128 stands for zero in the data rows.
Here is a table of points, one per row:
[127 158 137 117 168  97 119  59 121 166 160 168 184 150 124 114 147  65 119  95 124 112 107 125 117 130 117  94 103 163 157 171]
[133 103 105 165 113 112  79 121 167 192 164 167  83 106  95 126 112 102 143 155 109  79 100 180  99 140 136 136 152 202 156 124]
[135 140  91  90 158 138 141  83 133 127 122 132 151 115 128 148  88 175 113 173 144 167  78 167 103 118  79 155  86 110  99 123]
[104 172 158 151  89 100 110  53 123 114 153 150  83 116 122 140 181  70 158 181 154 170 132 142 142 135  69 117 160 110 116 118]
[138 114 137 188 194 161 118  97 147 125  65 171  88 112 115 117 118 169 105 168 146  73  85  97 106 148 103 175 174 111  98 122]
[ 96 158  91  61 174 114 179  91 136 118 100 109 112 113 131 121 114 146 123 130 117 180 161  66 124 124 145 133 103 127  95 113]
[189 166 126 119  89  88 119  81 115 114  81 124 117 108 151 120 143  70  87 172 148 193 110  83 120 122 148 124  92 107 107 116]
[108 182 146 161 186 137 161  81 124 116 196 114 134 111  93 139  90 167 104  50 130 160 178 190 160 187  86 118 152 110 116 124]
[134  81 132 158 100 108 102 122  97 123 151 156 178 142 112 117 108 140 131  89 114  74 175  83 134 130 176 128 113 180 164 154]
[ 98 202 131 129 111 126  91 103 145 109 126 145 129 156 180 173 120 158 107  76 123  62 172  79 142 130 156 168 203 112 158 111]
[152  87 160 165  97 111 106  75  80 107 122 106  63 123 112 133  89  98 111 110 128 169 131 156  94 125 156 137 134 201 206 116]
[119 104 132 111 182 150 120  59 145  94 144 109  64 121  84 141 206 167 147 197 106 156 126  87 146 123 173 116 134 121 106 127]
[106  67 104  91 103 129 111 193 154 176 175 184 168 117 101 111 196 121 160 132 150 132 123 139 119 104  61 112 123 112 110 112]
[129 147 166 138 199 151 104 145 121  98  99 128 119 106 189 114 147  85 113  89 112 131  62  89 123  87 127 118 100 201 185 116]
[146 118 158 122 177 174  98 101 128 154 167 122 160 146 107 117 107  87 105 154 119 104 116 176 194 198  75 138 134 110 106 110]
[132  82  74 179  90 158 129  91 122 111 106 100  66 120 128 116 140  87 123  53 114  77 184 107 120 110 143 114  89  99  77 118]
[123  84 174 175 166 116  85 176 133 131 146 107 169 110  76 111 133 179 110  85 111 103  95 168 156 141  94  98 108 126 105 181]
[104 104 156 139 154 141  99  98 144 137 159 123 115 144 165 120 183 124 166 175 161 200 149 149  89 116 177 137 101 102  95 107]
[ 97 122 127 101 117 180 102  83 107 116  83 103 138 119 150 122  96 173 129 189 155  65 128 105 103 123 139 101  94 115 104 131]
[121 150 172 167 198 126 131 155 137 112  76 146 141 144 120 130 100  86 130 100  91 174 170  95 173 198 108 124 110 107 135 117]
[113  87 104 118 126 157 146 153 117  88  92 134 107 137  90 119 119  75 103  82 109 173  78 182 197 185 154 120 139 109  82 124]
[136 105 134 154 114 154  92 190 132 111 101 112 146 135 115 109  80 185 128 195 136 139 175 169  98 162  89 131 116 126  83 128]
[172 193  86 102  89 121  66 122 111 103 121 148 181  99  91 108 127  81 122  68 105 149  94 155 118  93 105 180 204 139  88 124]
[152 175 141  77 111  98  96 158  98 129  94 144  71 147  92 133 116 164 123  58 124  89 179 142 105 100  66 104 108 114  84 124]
[132 204 179 140 117 128 139 160 155 153  77  95 119 123  87 107 192 122 155  92 112  96 108  93 109 128  94 123 148 100 144 119]
[114  84 149  57 125 154 169 115 157 178 150 112  90 120 104 113  85  94  91 123 112 144  83 164 117 115 176 161 158  94 170 127]
[112  72 117 123  91 129 180  91 142 158 130 125 135 101 132 122 104 193 130  95 117  91  68 179 124 140 179  87 116 104  82 117]
[119 123  95 171 114 135 181 182 116 124  96  98  68 112 175 115 108 127 166 128 148 161 134 135 157 102  71 136 121 109 146 120]
[130 116 126 134 119  91 179 165 147 106 173 122 182 160 155 170 109  91 145 117 114  75  95 177 125  93 154 154 184 162  80 111]
[ 98 164 108 131 166 139 114  85 130 110 100 116 194 130  76 136 145  82 140 173 151 181 194 144 129 125 110 122 117 108 134 126]
[153 170 126 160 105 103 165  64 114 120  99 135 122 143  94 114  92 129 144 166 138  54 108 100 157  91  94 116 104 101 127 102]
[203 134 151  72  95  96 109  89 162 116 148 117 155 112  98 129 124 168 140 193 161  82 182 150 142  94 117  93  96  95 159 115]
[138 174 102  93 113 116 203 184 102 102 137 134 132 135 157 119 200 178 174 114 110 151 126 155 127 166  96 133  85 112 163 116]
[187 160 137  80  84 107 133 145 115 109 113 100  80 123 136 114 144  68 138 164 168 139 156  97 128 141  78 105 118 122  89 154]
[123  59 132 161  90 114 128 160 116 129  72 108 153 173 164 180 153 173 100  90 125 164  89 128 140 120 105 114 196 158 159 111]
[110 128 108 154 106 126  98 156  76 156 161 106 188 158 144 173 123 111 113 173 115  88 136  72 112 104 155 136 101 183 182 171]
[107 109 189 119  89 152 179 146 122 164 105 139 122 135 126 117 138 144 151 179 160 125 171 127 133 102 153 144 126 108 101 130]
[128 198 103 112  97 132 191 184 129 121  80 129  83 142 136 124 111 176 128 185 159 157 150 116 112 112 191  95 142 128  88 125]
[123 131  84 151  98  78  81 181 131 111 106 128 167 161 185 164  96 162 145  67 131  80 154 111 167 179 165 155 117  99 143 115]
[124 140 110  68  79 143  90 110 107 116 144 124 179 149 159 180 133 108 150  97 122  96  77  86 103 152 146 124 106 189 184 150]
[132 135 171 159 194 166  87 191  89 150 185 111 168 117 131 133 124  79 112 175 155 181 166 110 113 116  96 116 104 109  91 103]
[111 131 101  84 200 153 101 102  85 122  95 107 112 122 155 121 172 154 181 142 168 151 169 167 140 123 120 148 141 122 127 146]
[104  91 120 108 176 103 177 176 124 107 179 119  78 126 126 104 194 172 115 132 127  59 101 110 127 138 145 121 125 100 129 123]
[103  86 150 139  84 118 175 177 172 151 170 158 105 112 121 115 101  80  81 142 107 125 172 158 145  96 142 145 115 195 185 147]
[200 202 100 154 103 140 139 112 107 120 155 118 113 132 128 123 101 182 128  91  97 198  88 127 104 116 166 165 122 103 119 131]
[126  94 115 155  95  87 140 189 184 194 148 140  83 123  82 128 129 133 125 139 129 174  96 102 112 134 176 185 178 113 142 113]
[124  77 136 137 196 157 172  72 142 141 163 126 106 109 152 131 144 198 104  83 109 116 125 100 131 106  96 120 130 161 171 177]
[125  79 117 118 116 115 156 195 111 103  99 116 175 112 183 161 107  68  99 185 110  79 135 147 120 148 198 153 185  94 133 131]
[109 106 110  74  87 106  98  73 137 151 131 143 189 159 162 109  90 175 144 150 102 155 115  98 105 119 146 102 156 100  85 110]
[103 187  93 127  90 132 113 155 166 148 157 153 164 128 150 117 171 112 112  88 124 114  89 173 137 138 152 100  84 176 173 164]
[125  73 158 168 195 160 125 180 151  98 153 148 100 113 138 113  76  74 154  68 130 160 135  70 132 100 129  96 120 169 189 165]
There is one direction along which these points spread out most. For each point below, how far along it does it lie, from 0 to 99? 50 is the average, and the first point above lies past it. One standard deviation of the points above along it is 16.
[129 147 166 138 199 151 104 145 121  98  99 128 119 106 189 114 147  85 113  89 112 131  62  89 123  87 127 118 100 201 185 116] --> 69
[138 174 102  93 113 116 203 184 102 102 137 134 132 135 157 119 200 178 174 114 110 151 126 155 127 166  96 133  85 112 163 116] --> 42
[104 104 156 139 154 141  99  98 144 137 159 123 115 144 165 120 183 124 166 175 161 200 149 149  89 116 177 137 101 102  95 107] --> 32
[203 134 151  72  95  96 109  89 162 116 148 117 155 112  98 129 124 168 140 193 161  82 182 150 142  94 117  93  96  95 159 115] --> 33
[200 202 100 154 103 140 139 112 107 120 155 118 113 132 128 123 101 182 128  91  97 198  88 127 104 116 166 165 122 103 119 131] --> 43
[114  84 149  57 125 154 169 115 157 178 150 112  90 120 104 113  85  94  91 123 112 144  83 164 117 115 176 161 158  94 170 127] --> 58
[132  82  74 179  90 158 129  91 122 111 106 100  66 120 128 116 140  87 123  53 114  77 184 107 120 110 143 114  89  99  77 118] --> 50
[112  72 117 123  91 129 180  91 142 158 130 125 135 101 132 122 104 193 130  95 117  91  68 179 124 140 179  87 116 104  82 117] --> 54
